A single turn carries every row of the set below to another of its rows. Some are shown first; where does it send the rows asked next?
Z18: 52, 44, -35, 2, 72, 50, -8, -56, 87, -82, -172, 16, -76, -99, 75, 81, 69, -64, -192, 133, -111, -241, -24, -118, -8, -19, -57, 73, 125, 82, 102, 91, -71, 36, 72, -141, -28, -183, 14, 129, 28, -149, 58, 33, -116, -36, -45, -57, -76, -34, -20, 113, 103, -26
Z382: -220, 29, 132, 166, -176, 56, 12, -29, 65, -259, 83, 108, -167, -111, 250, -76, -82, -115, -105, 89, -58, -30, 78, -198, 41, -31, -14, 25, -105, -8, 109, 73, 185, -161, 1, -114, -131, -87, -117, 222, -92, 22, 57, -2, 30, -69, 30, -133, 116, -67, 37, -18, 14, -13
Z896: -218, 299, 2, 84, -26, 51, 101, 3, -8, 39, 15, 79, 130, 194, 80, -228, 15, 16, 176, 74, -113, -6, 48, 56, 38, -108, 82, -105, -63, -23, 35, 50, 22, 34, 65, -21, -200, -46, 55, -37, -28, 10, 69, -29, 33, 196, -56, 109, -1, -95, 83, 46, -70, -29
Z262: -179, 118, -167, -173, 60, 46, -158, -67, -14, -160, -61, -2, 33, -69, -87, 206, 110, -197, -72, 93, 41, -242, 10, -79, 150, -23, 71, -122, 8, -16, 97, -48, -12, -105, 123, -4, -24, -111, 15, 20, 1, -191, 62, 228, 78, 102, -35, -35, -89, -17, 76, 79, -187, 41
Z26: -210, 231, 16, 167, 79, 46, 40, -48, -9, 10, 124, 95, 101, 106, 139, -128, -199, 58, 29, 25, -46, 31, 61, 9, -15, 22, 33, -29, 17, -60, 68, 40, 80, 47, 66, 86, -140, -73, 55, -112, -200, 126, -77, 70, -96, 0, -121, -24, -5, -80, -185, -38, -3, -73
Z680: -133, 141, -159, 19, 89, -59, 187, -151, 167, 137, -23, -91, -26, -53, 93, 23, 80, -232, -80, 189, 162, -131, -80, -82, 11, -60, 18, -18, 32, 140, 198, 92, -4, 65, 124, -36, 100, -10, -142, 82, 53, -107, -89, 50, 148, -41, -133, -119, -132, -149, -31, -129, -61, 167
Z528: -102, -128, 13, -167, -252, 23, 10, -13, -49, -223, 285, 16, -89, -8, 49, 36, -10, -74, -33, 161, -97, -174, -38, -46, 125, 132, -85, -105, -34, -8, 229, 22, 184, -190, -77, -91, -25, -90, -74, 145, -77, -23, 59, 31, 83, 66, -21, -100, 104, -233, 15, -21, 27, -36
Z386: -13, -147, -97, -7, -128, 2, 182, -68, 167, -37, -18, -63, 91, -69, 109, -1, 1, -16, -87, 33, -187, -85, 134, 83, -60, 53, 28, -15, 123, -68, -26, 134, 126, 2, 56, 45, -64, -80, 45, 53, 84, 32, -35, 102, 208, 107, -55, -146, 4, 120, 42, 166, 73, -29
Z94: -185, 140, -154, 104, -51, -19, 57, 75, -176, -244, 185, -117, 88, 175, -55, -3, 75, -4, -75, 146, -28, -16, -40, 33, -83, -38, -160, -37, 198, 4, 148, 19, 7, -47, 61, -34, 29, 148, 128, -95, -92, -43, 44, -6, 18, -111, -62, -216, 61, -120, 82, 56, -166, 30
Z207: -324, -72, 66, -59, -223, 82, 89, -105, 139, -237, 191, 98, -32, -66, 147, 26, 36, -44, -18, 31, 138, -76, 79, -75, -23, -8, 21, -184, -49, -16, 207, -134, 263, -166, -43, -148, -59, 31, -17, 84, -130, -1, 27, 101, 98, -101, -63, -147, -27, -134, 9, 35, -29, 139
Z314: -32, -14, 6, 215, -53, -7, 51, -3, -67, -17, 131, 70, -143, 230, -46, -122, -69, -75, -156, 12, 29, -99, 55, -5, 59, -78, -95, 51, 111, -145, 112, -68, 19, -141, -78, 139, 214, -40, -85, 82, -43, 24, -153, 244, -40, 12, -68, -120, 151, -93, 56, -97, -64, -97
Z68: -44, -137, 74, 10, 73, 173, 116, -23, 108, -122, 13, -48, 148, -49, 107, -46, 22, -52, -84, 142, -145, -119, 56, 35, 44, 74, 55, 95, 26, 22, -61, -41, -7, 9, 103, 92, -24, 13, 11, 21, 99, 131, 71, -83, 243, 76, -2, -184, 37, 139, 59, -12, 56, -63
Z567: -152, 189, 46, 91, -196, 14, 130, 152, -150, -58, 127, -32, -40, -45, 27, -84, 68, -151, 138, 77, -52, -58, -57, -21, 56, 72, -6, -110, 211, 52, 76, 74, -94, 59, 107, -29, 131, 61, 1, -33, -97, -120, 163, -77, -33, -50, 20, -164, -109, 11, 55, -205, -117, -51
Z148: -144, -49, -122, 66, -32, 66, -44, -166, 41, -163, -6, 98, 2, -72, 78, -32, -111, 21, -52, -39, -86, -34, 72, -84, 50, 156, 168, -106, 67, -32, -114, -108, 65, 7, 201, 114, -2, 59, -19, 2, 39, -79, 106, 145, 261, 171, -55, -105, 20, 141, 31, 11, -85, 159
Z505: -225, 247, 33, 94, -277, 100, -76, 107, -44, -45, 248, 57, -9, 130, -20, -152, 66, -92, -31, 19, -48, -44, 109, 11, 36, 48, -54, -106, 182, 25, 177, -45, 9, 89, 202, -175, 54, 10, 35, -10, -5, -184, -12, 12, 191, -156, 41, -178, -65, -89, 69, -39, -94, -98
Z657: -179, 163, -88, -110, 115, 73, 34, -140, 115, 133, -4, 38, -11, 66, 30, 5, 70, -155, -89, 281, 66, -61, 54, -30, 105, 97, -30, 7, -54, 203, 181, 128, -20, -51, 183, 34, -11, 44, -221, 92, 137, -196, -75, 8, 70, 71, -112, -49, -17, -198, 105, -12, -173, 60
Z31: 20, -49, -42, -21, 106, 176, 27, -42, 40, -80, 91, 19, -86, -8, 24, 139, 123, -130, -8, 2, 144, -271, -38, -180, 142, -45, 25, 84, 4, 78, 75, -65, 63, -38, 29, -99, 87, -142, 30, 42, 35, -153, -7, -77, 177, -12, -166, -234, -87, -58, -63, 26, 5, -156
Z190: -166, 153, -129, 65, 200, -49, 38, -48, 132, 50, -62, -10, -51, -3, 74, -30, -69, -168, -204, 141, 103, -111, 33, -119, -37, 22, -46, 140, -60, 145, 262, 100, 37, 28, 131, 75, 106, -60, -166, 66, 47, -132, -83, 85, 135, -60, -90, -148, 45, -120, -103, -109, -101, 88
Z77: -137, 164, 79, 20, 50, 203, -56, -171, 145, -186, -34, 6, -94, 3, 106, 108, 93, -221, -131, 74, 136, -95, 22, -190, 218, 24, 78, -22, 69, 67, -74, -41, 13, -50, 200, -126, -57, -35, -42, 85, -23, -82, -127, 116, 13, -85, -176, -201, -142, 47, 109, 65, -93, 66
Z340: -127, 19, 5, 37, -155, 9, 21, -24, 20, -280, 103, -92, -72, -86, -11, 22, 17, -53, 17, 256, -33, -174, -42, -176, 73, -107, 47, -54, -72, 13, 146, -93, 62, -119, -9, -171, 69, -96, -38, 194, -244, 101, 160, 74, 230, -23, 9, -12, -6, -155, 68, -118, 19, 138
Z561: -187, 311, -84, 132, -131, 59, -54, -53, -134, -60, 107, -18, -19, 33, 23, -98, 127, 60, 125, 86, -45, 61, 148, -59, -32, -92, -103, -83, 109, 34, 88, 115, 47, 9, 181, -129, 22, 40, 162, 40, -18, -63, -1, -53, 77, -62, 20, -71, 95, -22, 155, 63, -257, 48
Z355: -117, -96, -247, -76, -142, 0, 53, -130, 115, -85, 53, -60, 142, 42, -34, -154, -92, -93, -164, 134, -201, -56, 94, 13, -21, 151, 174, -15, 54, -13, -75, -87, 23, -2, 60, 30, -4, -57, 43, 84, 8, -121, 73, 121, 180, 66, -138, -141, 38, 117, 58, 118, -29, 137
Z870: -191, 142, -23, -33, 92, 69, 81, -44, 204, 66, -89, 50, 13, 72, 64, 77, 89, -167, -109, 107, 204, -93, -11, -4, 34, 51, -15, -44, 67, 152, 291, 88, 64, 45, 109, -23, 6, 108, -199, 7, 174, -162, -32, 85, 213, 67, -122, -142, -134, -174, 45, -72, -79, 121
Z417: -179, 49, 221, -109, -110, -33, -141, -65, 195, 4, 125, 16, -45, -70, 112, -179, -13, -108, 30, 189, 211, 50, 110, -39, 80, 105, -138, -57, -55, -124, -72, -100, 155, 65, 101, 101, 3, -239, -8, 27, -53, -32, 111, 139, 40, 9, 79, -80, 92, -108, 32, 19, -134, 40
Z898: -135, 29, 45, 154, -125, 60, 112, -52, 27, 88, 67, 82, 4, 147, -63, -99, 125, -153, -19, 11, 143, -137, -16, 70, 43, -241, 55, -155, 152, -146, 139, -201, -76, -52, -124, -29, 177, 44, -39, 61, 65, 12, 21, 183, 73, 52, -10, -23, -75, -74, 157, -153, -50, 28
Z210: -235, 20, 101, -17, -158, 120, -16, -105, 78, -234, -33, 44, -43, -42, 37, 27, -53, -70, 45, 301, -19, 2, 26, -82, 8, 86, 23, -170, -17, 51, 105, 110, 51, -157, -126, -131, -76, -16, -103, 186, -93, 12, 263, 66, -45, 14, 19, 3, 28, -74, 179, 64, 8, 111
Z22: -121, 167, 0, 44, 14, -5, 162, 28, -41, -156, 166, -16, 58, 394, -7, -175, -82, 92, 72, 109, -111, -105, -40, 79, 47, 28, -109, -58, 18, -5, 61, -68, 44, 15, 123, 40, -73, 1, 52, -117, -125, 46, -116, 49, 41, 115, -127, -23, 37, -212, -7, 43, 63, -18
Z213: -228, 135, -7, 129, -102, 71, 88, 71, -103, -12, 156, -7, 17, -38, 89, 0, 67, -6, -122, 46, 7, 50, 64, 25, -86, 77, -57, -90, 132, 10, 89, 207, 12, 14, 65, 36, 116, 47, -23, -120, -224, -13, 72, 56, -83, -255, -65, -138, -34, -47, -26, 30, -159, -159
Z332: -44, -44, 69, 38, -107, -50, -80, 25, 153, -46, 108, 8, -28, 45, 122, -138, 81, 48, -230, 96, 207, 44, -46, -50, 7, -10, -148, 26, -6, -159, 1, -71, 210, 89, -24, -7, -49, -168, -11, -27, -41, -57, 231, 96, 175, 49, -72, -105, 110, -312, 4, 117, -56, 16
Z585: -52, 32, -47, 128, -40, 41, -11, -116, -110, 77, 93, 154, -46, 143, -87, -64, -13, -6, -34, 158, -52, -30, 82, 37, 86, -134, -51, 3, 181, -119, 103, -69, -71, -192, -68, 69, -7, 47, -42, 141, 63, -43, -39, 98, -197, 177, -30, 11, 100, -145, 167, -75, -132, -48
Z931: -214, 271, 85, -6, -172, 64, 65, 46, 72, 15, 136, 51, 125, 243, 120, -241, -7, -52, -55, -86, -55, -51, -28, 111, 94, 79, 87, -174, 55, -67, 138, -33, 113, 143, 73, -86, -102, -42, 33, -117, -81, 56, -80, 142, 91, 51, -142, -18, -78, -113, -59, -60, 19, 39
Z522: -123, 128, -182, 12, 118, -116, 85, -77, 52, -11, -5, 8, -121, 58, 61, 76, -49, -148, -109, 178, 19, -135, -16, -72, 64, 41, -155, 40, 49, 119, 226, 126, 37, -57, 238, 100, -33, 19, -206, 69, 139, -211, -169, 96, 84, 120, -57, -128, 5, -221, 4, -48, -85, 65
Z506: -108, -132, -49, 75, -7, 146, 39, -235, 46, -64, 195, 18, 54, -69, 119, 15, -7, -28, -130, 118, -114, -98, 29, -20, 131, 96, 98, -104, 50, -29, -170, -145, -34, -4, 288, 61, -40, 27, -73, -4, 11, 62, -37, 50, 297, 23, -8, -100, -79, 23, 19, 13, 73, -41
Z588: -122, -35, 160, -24, -137, -102, -5, 103, 195, -122, 145, -17, -7, 9, -20, 17, -37, -115, 4, 246, 212, -2, 8, -16, 122, 5, -120, 11, 128, -177, -49, -181, 119, 9, 88, 101, -106, -132, -69, -26, -137, -81, 155, 169, 99, 113, 0, -171, -121, -249, 50, -30, -34, -33
Z280: -81, 107, 72, 200, -66, 18, 50, -65, 26, 127, 32, 43, -38, -28, 56, -148, 23, -113, -149, 24, 38, -71, 57, -10, 40, -187, 67, 27, 144, -145, 114, -103, -43, -53, -66, 28, 168, -50, -16, 139, -83, 136, -112, 198, -128, -60, -43, -43, 19, 27, 23, -257, -107, 52
Z572: -181, -18, -93, -173, 8, -7, 80, -81, 73, -170, -28, 41, -88, 56, 118, -53, 122, -205, -177, -30, 15, -248, 17, -50, -15, 72, -75, -77, -87, 58, 67, -26, 53, -88, 81, -1, 57, -117, 0, 29, 94, -291, -45, 109, -103, -66, -81, -142, 76, 9, 36, 240, -75, 25
Z782: -170, 234, -43, 143, -15, -25, 165, 2, -69, -49, 103, -81, 65, 220, 27, -191, -143, -161, 182, 58, 1, -63, -168, -4, 84, 4, 105, -160, 12, -55, -13, 15, -20, 101, -27, 47, 35, -88, 24, -99, -147, 78, 77, 62, 65, 102, -120, -35, -57, -38, -55, -135, 28, 18
Z343: -26, 3, 138, -9, -93, -61, 92, -18, 175, -10, 74, -55, -51, -94, 137, -125, 102, 18, -31, 253, 175, 102, -9, -103, 104, -31, -45, 100, 27, -88, -175, -55, 130, 18, 49, 48, -90, -108, -16, 60, -187, -12, 190, -12, -64, 85, -150, -86, 4, -214, 86, -4, -147, 78
Z857: -70, 31, 44, -16, -132, -178, -94, -105, 84, -77, 109, -69, -20, -45, 119, -157, 17, -131, -29, 252, 103, -8, -141, -53, 62, -43, -176, -74, 96, -177, -53, -134, 75, 90, 57, -17, -130, -172, 68, 70, 67, -62, 196, 58, 9, 126, 94, -80, 77, -218, 54, 7, -34, 180
Z538: -106, 55, 155, 30, -121, 185, 0, -129, 58, 105, 50, 195, -45, 209, -10, -163, 140, 41, -111, 24, 71, -29, 131, 99, 70, -28, -34, -119, 139, -53, 134, -134, -5, -91, -41, -32, 121, 107, -59, 72, 76, 3, -87, 177, -87, 42, -77, 27, 63, -98, 211, -20, -127, 49

Z567 -> Z561
Z343 -> Z417
Z314 -> Z898
Where do these go?
Z355 -> Z68
Z382 -> Z207
Z680 -> Z657
Z26 -> Z931
Z77 -> Z572

